One turn moves every row onto another: examples first, then more rows asked:
k_911: [-15  -3 -10  10  -3  21  -8 -21  15  -2  13  -2  26   6 -27 -18   1  14
 -50 -27   2  -7 -18  -2  19  -9  -9  -1  -8 -26 -31  15]
k_459: [ 19 -12  29  -5   5 -16 -22  -4 -18   6  -7  11 -31 -37  -6  -8  23 -24
  18 -10  -8 -14   3   7  -4   9  33  -7  -2   5 -11  12]
k_879: [ 19 -15  26  -6   1 -16 -21   2 -13   6 -10   9 -31 -35  -1  -8  20 -23
  24  -5  -4 -15   5  10  -5  10  31  -5  -1   6  -8   7]
k_887: [-17   3 -12  -2  -6   6  36  11  16  24   6  23  29  -5  -6  -7  -3  19
  16 -11  -4 -14  -4  17  23   5   5  10   0 -31  -6  16]
k_464: [-13   5 -14   3  -1   2  41   1   9  24   9  23  29  -3 -12  -4  -4  19
  12 -15 -11  -7  -8  12  28   0  10   4   1 -34  -6  23]
k_726: [ -6   9   4 -22   3   1  25  17  -9  12   9  21   4  -1  -3  -3  11  12
  37 -16  -2 -28  -5 -18  -5  -9   9  21  25  -7 -12  -5]
k_60: [-14   2 -15  13 -12  12  -9 -24  13   1   4 -10  16  15 -22  -8  -9  24
 -47 -14   3  -2 -18   1  23  -8 -14  -9  -3 -28 -26  10]
k_12: [ 17 -12  19   7  -4 -18 -32  -2  -3   2 -13   1 -31 -35   0 -10  15 -12
   7   7 -10 -12   2  30  11  15  27  -5  -7   3 -13  21]
k_41: [-17   4  -9   5  -9  12   1 -20  11   3  -5 -10  15  25 -25  -8   8  23
 -33 -16   7   8 -13 -23  10 -18 -24 -16   3 -33 -15 -10]
k_68: [ 11 -18  21   4   4 -18 -23 -13 -12  -1   1  -1 -23 -41 -17 -17  22 -14
   0  -8 -11 -15   4  19   3  19  30  -4 -16   3 -30  34]
k_590: [-22  -6  -3  -6  -5  29  -1  -3  20  -2  -4   0  28  16 -21 -23  19  13
 -31 -24  17  -7 -15 -23   1 -17 -20   4  -5 -30 -18 -12]
k_860: [ 14  -9  18   8   3 -22 -28 -12 -10   3  -6   3 -32 -38  -7  -9  18 -14
   2   0 -18  -6   2  26  13   9  27 -13  -6   1 -15  26]
k_795: [ 16 -23  17  16   0 -18 -22  -2  -2  10 -19  -6 -29 -19  -1  -9  11  -1
 -10  -1   2 -27   3  39  12  19  20  -7 -17   9 -22  18]
k_820: [-17   3 -10   0   0   7  40   8  13  22  10  26  33  -8 -12  -9  -1  16
  13 -18 -11 -12  -6  12  25   1   9  10  -2 -32  -8  21]
k_365: [-12  -2  -6 -14 -10  28   6   2   9 -23  -6   3  22   8 -29 -12  21   8
 -15 -28   6   1 -14 -38  -8 -16 -19  -1  -3 -24 -12 -26]
k_102: [-15   5 -15   2  -8   0  39   5  12  25   7  21  25  -1  -9  -2  -8  21
  17 -10  -7  -8  -7  15  29   3   4   4   1 -34  -5  16]
k_242: [ -6  10   4 -20   8  -3  28   6 -18  14  16  22   5  -2 -11  -4  14  10
  35 -24  -9 -22  -2 -25  -3 -13   9  16  24  -9 -16   5]
k_117: [-10   7 -12  -8 -13  13   7 -11   1 -16 -10  -4  10  17 -29   0  12  13
 -16 -18   2  12 -13 -36  -3 -16 -24 -15   2 -27  -8 -25]
k_353: [ -3  13   0 -17  -2 -10  26  10 -14  17   6  13  -5   8  -1   7   3  19
  39  -7  -4 -20  -4 -17   2  -7   5   9  28 -10  -9  -5]
k_615: [  9 -17  16   5  -9 -21 -28  -2  -5  -2 -11 -10 -32 -32  -5 -10  13   0
   6   7  -4 -18   3  26   2  23  26  -6 -14   5 -21  18]
k_324: [ 16 -23  20  14  14 -15 -15 -14 -10   8  -4   3 -19 -32 -13 -17  23 -11
 -16 -19  -8 -25   2  29  12  11  24  -6 -19   7 -31  30]
k_848: [ 16 -17  22   1   3 -11 -31   0   0   1  -9   8 -26 -41  -1 -16  22 -16
   7  -3 -10 -17   2  30   5  15  28   1 -10   5 -16  21]
k_29: [ 17 -18  14  19   5 -25 -16 -18 -11  11 -11  -6 -27 -22  -9  -6  14  -4
 -12  -9  -9 -17   2  34  14  13  18 -16 -16   5 -28  26]
k_833: [ -2   1  -5 -13  -2  24  10 -12   2 -15 -10   2  10   5 -32 -10  20   3
 -10 -30   5  13 -12 -43 -12 -11 -21 -10   6 -26  -2 -16]
k_273: [ 21 -10  23  -3  -2 -20 -22  -3 -16   7 -11   5 -35 -31  -2  -3  18 -19
  22  -3  -7 -10   5  13  -1  10  31 -10  -1   5  -8   5]
k_979: [-19  -2  -9  -1 -14  21  -3  -3  20   1 -13  -9  17  24 -16 -14   7  24
 -29 -11  19  -4 -14 -17   5 -15 -25  -2   0 -29 -12 -19]
k_784: [ -2  -1  -6 -15  -3  28   7  -4   9 -17 -15   2  10   6 -26 -11  19   6
  -6 -26  11  10 -13 -40 -15  -9 -22  -4   2 -26   1 -21]
k_446: [ 16 -26  21  10   8  -8 -21  -1   3   5 -12   1 -20 -28  -5 -16  19  -8
 -10 -13   1 -32   3  36   8  18  21   3 -21   9 -26  20]
k_537: [ 13 -12  18  11  -3 -28 -23 -15 -15   2  -5  -8 -30 -32 -14  -7  14  -3
   2   0 -12  -9   6  22   6  20  26 -12 -12   3 -25  28]
k_603: [ 19  -8  24  -4   5 -22 -20  -8 -21   8  -8   9 -32 -33  -8  -5  18 -20
  19  -9  -9  -8   6   8  -4   8  30 -16   1   2  -9  12]
k_216: [-18  -9 -11   4  -7  31 -10  -6  28  -6   6  -2  27   6 -18 -21   2  16
 -46 -21  13 -18 -19   3  15  -5  -9   9 -10 -23 -29   5]
k_147: [-12   4 -10 -11 -18  21   4   3  10 -21 -15  -2  12  16 -22  -3  12  16
 -11 -16   7   4 -13 -35  -6 -12 -23  -8  -2 -24  -7 -31]
k_733: [-19   0  -5   1   0  20   4 -18   7   0   3  -1  26  15 -31 -19  17  11
 -37 -30   6   2 -13 -29   5 -21 -21  -7  -1 -33 -21  -2]
k_613: [ -3  19   1 -14   3 -15  31  -1 -20  17  14  17  -2   5 -10   5   7  14
  33 -16 -13 -13  -2 -21   4 -14   6   5  29 -11 -13   5]
k_116: [ 13 -13  21   6   6 -16 -28  -9  -8   1  -3   9 -25 -44  -6 -15  25 -19
   3  -9 -13 -11   2  23   7  11  31  -4 -10   4 -20  30]
k_368: [ -2   2  -6 -15 -10  22   6  -3   6 -17 -16  -3   6  13 -26  -8  13  10
  -7 -19  11  13 -13 -36 -13  -5 -25  -8   5 -25   4 -25]
k_829: [  9 -21  23   2  -1 -13 -26   0  -5  -5  -5  -3 -25 -41  -9 -17  22  -8
   3  -6  -1 -22   3  23  -1  24  30   5 -17   8 -27  24]
k_436: [ -1   4 -10 -11  -7  17   7 -14   1 -14 -13  -5   4  12 -31  -6  14   8
  -7 -25   6  19 -12 -39 -10 -10 -25 -15   6 -27   1 -17]
k_224: [-18  -2 -13   7 -15  21 -14  -7  25   0  -2 -11  15  15 -13 -12 -10  25
 -43  -8  15 -14 -18   5  18  -2 -14   1  -6 -26 -22   0]
k_75: [-12   4  -8  -9  -8  19   9 -11   0 -21  -2   0  18  11 -35  -9  19   9
 -17 -28  -3   8 -13 -40  -4 -19 -19  -9   0 -26 -14 -19]

k_324 goes to k_446
k_242 goes to k_726
Now these:
k_603 goes to k_459
k_60 goes to k_911
k_784 goes to k_368
k_12 goes to k_860
k_887 goes to k_102
k_117 goes to k_75
k_537 goes to k_68
k_733 goes to k_590

